The rows of X fall into several groups, and each row is roughly a mix of its group's hidden directions.
X (113 x 11):
[[  6 -21  14 -15 -14   9 -17  -6 -14  15   0]
 [ 13  12   5   3   4  28  24   1  -4   4 -12]
 [  4   0  21  -4 -23  -3 -28   5   1  -7  -1]
 [-21  17  19   0   3  -3  24   5   7  -4   8]
 [-16   3  12  -6 -24  15 -12  -3   2  -2  21]
 [  9  20   2 -13 -18  -7   6  20 -20  -3  -2]
 [ -4   6  -8   3 -14   0   8  -1  12 -32 -17]
 [ -4   7  -2   6  10 -14  -1 -23  30   1  -7]
 [ 22  -7   6  -5  12  15  25 -12 -10   2   9]
 [  6 -23   6  16  15  16 -20  -6  -3   3 -10]
 [-22  16  -2   3 -19   1  -4  12  23  -7   5]
 [ 12   9 -18   8  -4   3  15  -9  -2 -27 -15]
 [  3   0   0 -11  11   2  18  -6  21   3  28]
 [  2  -8  17 -20  -6  15   8 -24   8   5 -11]
 [ -4  15   6  -3 -11  -2 -13  14  15  29   0]
 [  5  -2 -10  11 -29  -3   5 -17  12  17   2]
 [ 12  -3  -3   8  30  10  -1   4 -13  19  -8]
 [-10   1  18   0  20   1  -5 -10   3  17  25]
 [-25  -9   1  20  -5  -7   1  10  -3 -16 -18]
 [  3  -8   7  15 -17  10 -11 -22   4   8 -20]
 [  0   4  10  12   2 -15   8 -17  30   5 -10]
 [-12 -18  -6   3  13   8 -25   8  18  -8  -8]
 [-12 -12   6  11  10  15  -6 -15  15  18  17]
 [ -1 -13  13 -17  -1  13  23 -10  -3   7 -19]
 [  2  10 -18 -16   5  -2  21 -10  21   3  13]
 [  3 -18  -9  -6  -1   8   6   2 -10   5  34]
 [ -2 -14   6  15  -2   5   2 -19  26  17   8]
 [-24 -23   2   8   6   7   3  17 -11  10  11]
 [ -1 -16  -4 -17  -3   9   6   5 -32  11   2]
 [ -8 -11 -22  -9  -5   8  14   9  13 -10  22]
 [  8  10 -16   4 -13   5  19  -7   3 -27 -10]
 [ 24 -14   6  -3 -23   0 -21   7   6  -3  -3]
 [  9 -16   8   0  19  20  11 -22  -9   4  -4]
 [ 19  -4 -12 -17   2 -22 -12  -2   3  20  -6]
 [  5   9  -5   9  13  -8 -23  11   1  16 -22]
 [  0 -12   2  10  22   2 -25   7  19  -9   0]
 [  4  -1  -3  -1 -30   7  16 -18   3  16   6]
 [  8 -15   4 -10   2  15   7 -17  -4  -6 -29]
 [  8 -12   0   7  17  12 -15  11  15 -22 -11]
 [  3  14  -9   1  -2 -14 -23  10   9  26  -4]
 [ -8   4  24  -6   1  -6  -7 -27   6  10  15]
 [ 29  -3   5   4  -6  15  20 -13  12  -6   3]
 [ -7   0 -19  -7  16  -8  12  -3   7  23  19]
 [ 34  12  -7  -2   4   9   7 -14  -7  -8  -2]
 [-12  16  15  -4   1   0  -7  -9   5   3  33]
 [  6 -21  14  -6  14   6   6 -15 -15 -19  11]
 [-23  -6  -8 -17  14 -15 -11  13 -12 -10  -5]
 [ 25  14 -13  15  -5  11 -16   0   0 -16   2]
 [ -9 -17  14 -11  10   9   8 -25  12  13   1]
 [ 12  -4   2 -20   0  -6  14  -2 -12   1 -31]
 [ 12  -8   1 -27   2   8   1 -13  -9  -4 -24]
 [-19  12   0 -25   3 -17  11  -8   5   9  13]
 [ -8   6   7  27   1 -18  20  14  -6   5  -2]
 [  3 -20  -8  -9  22   4 -12   1  20 -14 -11]
 [ -2  15  27 -12   2  -4   9 -18   0  11  15]
 [ -8   6 -11 -10  -8  -7  25 -24  -1  15   0]
 [ -4  10  19 -10  -8   8   5  14 -10   5  29]
 [-24  -1  10  -1   9 -10 -11  12  13  23  -7]
 [-18  -4  -7 -11 -12  12 -15  12  -9 -24  -8]
 [  7  -7 -15  -9  14   0 -29  -1 -14   1  16]
 [  8  11 -10 -17 -17  16 -11  17 -13 -11   7]
 [-15  -9 -11 -27  22  -7   4  -3  -5  -3 -10]
 [  5  28   9  -2 -17   4  -4   1   6  -1  25]
 [ -2  13   6  -2  15 -18  12 -23  10  13  12]
 [-19   9  -6  11  -8 -12  -7  11  13  -6 -26]
 [  2  -3  -1  14  -7  20  29  13   1  -5 -13]
 [  0  25   7 -10   8 -29   1   7   6 -11   3]
 [ 12 -10   8 -12  -5  10  11 -11 -15  -3 -29]
 [  6   8  -5 -13  -7 -13  -7  -8   7  23  26]
 [ 25 -10   3 -16  14   8  -4 -12  -4  -7  19]
 [ -4  14  -2  11 -12 -17  -5  -8   2 -18 -26]
 [  0   6   9  -8  -9   6  -7   7  34 -18   3]
 [ 26  16  14   0  -6   7 -13  -3  -9  20   0]
 [-13  17  -4   3 -27 -21   6  -8   6   6   3]
 [ -8  -1   3 -17  -1 -23  -9 -12  15   8  21]
 [ 21   1  -2 -13   4   5  -1  -7  -3  20  28]
 [  9 -15  23  -2   6   7 -26   8 -14   6   5]
 [-21 -12  15  -7   7  -5  -8   8   5  24  14]
 [-18   6 -14 -11  13   0  17   9 -22  -7 -12]
 [ 17  16   7  -2  24   5  13 -18  12  -2   3]
 [-11   6  17  23  -3 -20   7  -7  12  11  10]
 [  5  -6 -22  -9  -2 -25  -6  19 -12   3   6]
 [  7  11   1 -14  16 -29   1  -2   4  18   8]
 [ -4 -15 -12  11   0  -7  19  24  -6   8 -16]
 [ 11 -17  -7 -17   7   5  20 -23  -5  11   0]
 [  2  23  18   4   1   8  25  -7  -2   0  16]
 [-23  11 -11  -1  25  -6  18  -6  -5   2   0]
 [ 10  -3 -11 -12  21  -6   0   0 -11 -14 -26]
 [  8   1   0   1  36   5   9 -17  11   1   5]
 [  8   2   8  -6 -11  -2  15 -17   1  21  24]
 [-34  -1   3  -4  -6  -7  18   2  18   0   2]
 [-11   5   0   4  30   2  -6  15  14 -19   2]
 [ -2   8  20 -14   2 -18  -8 -19  -3  15  14]
 [-12 -21  -9 -10 -11 -10 -12   6  -4  -3 -26]
 [ -6  -2  -1   7 -20  -2 -27  24   1  -6  -4]
 [-15   5 -14 -12   2 -11  19 -12 -20  10 -11]
 [  7 -12   6 -16  15  13  -5  16  15 -14  16]
 [ 25  -5 -14 -12  -5  17   0   3 -10  -6 -20]
 [ -3   1  -2  15  32   8   2  10  12  -9  15]
 [ -2 -16 -13   6  26  -1 -15  13   1 -11 -14]
 [  7  -5   6 -24   5   4   0 -16  -9 -10 -27]
 [  2  19   2   6  -8   5 -11   8  -9   0  34]
 [  5 -21  -8  15 -16  19   4   4  -8  -4 -20]
 [ 21   3  11 -10 -14   4 -12  -5  -7  14  24]
 [ -1  18  16 -12   9  -7  -1 -11  -1  10  28]
 [ 11   0   9  -3  12  21   3 -26  12   6  14]
 [  2  -8  22 -10  -8   7 -16   7  -4  18  21]
 [ 10 -15  -7 -27 -25  -2   0  -4   7   1  -6]
 [-10  16   3   1   6 -18  16 -20   8  -4 -20]
 [ -5   1  -1  -1   5 -16 -14 -11  35   0   3]
 [-13   2  10  -3  11  14   9  11  21  -9 -23]
 [ 25   9  11  -1  -2   2   6 -21 -20   7   9]
 [ -4  -6   9   1   4 -22 -27  -2  -9  18   8]]

One row of each group comes first, with its name. Which group is each row after those in?
[-12   6  19 -12 -28  -2  15   4   2  10   0]
M
[ -9 -15 -21  -8  17  -6   3   1  16 -21   5]
V
[  1 -20 -21 -27   0   0   6   2  14  -1   5]
H

[ 21  12   5  14  -2   5  14  -2  24 -14  10]
H
[ 13  -4  -5  24   5   1  11 -20 -13  19   2]
H
[  8 -15  16 -16   1   6   5 -14  -6  -6  28]
V
[ 18  -2   3  -4 -33   2  -6   2  -1  -9 -18]
H
[  5 -20  14   2  14  22 -16  -3  15   0   7]
H
[ 15  10 -20   1  10   0  12 -11   6 -22 -16]
V
[-12 -10  -9  16  12  -4  22  -8 -19 -12  -8]
V
[  9   0   2 -13  -2  18  33   9   3   9  -6]
M
[ -3 -12 -14   8   3  -7  18  24  -7   2 -20]
M
[  7  15 -14 -15  -2 -24  -8  22  -6  -3  -5]
M
[-15   1  21   8 -10 -13 -22   6   0  -3 -19]
V
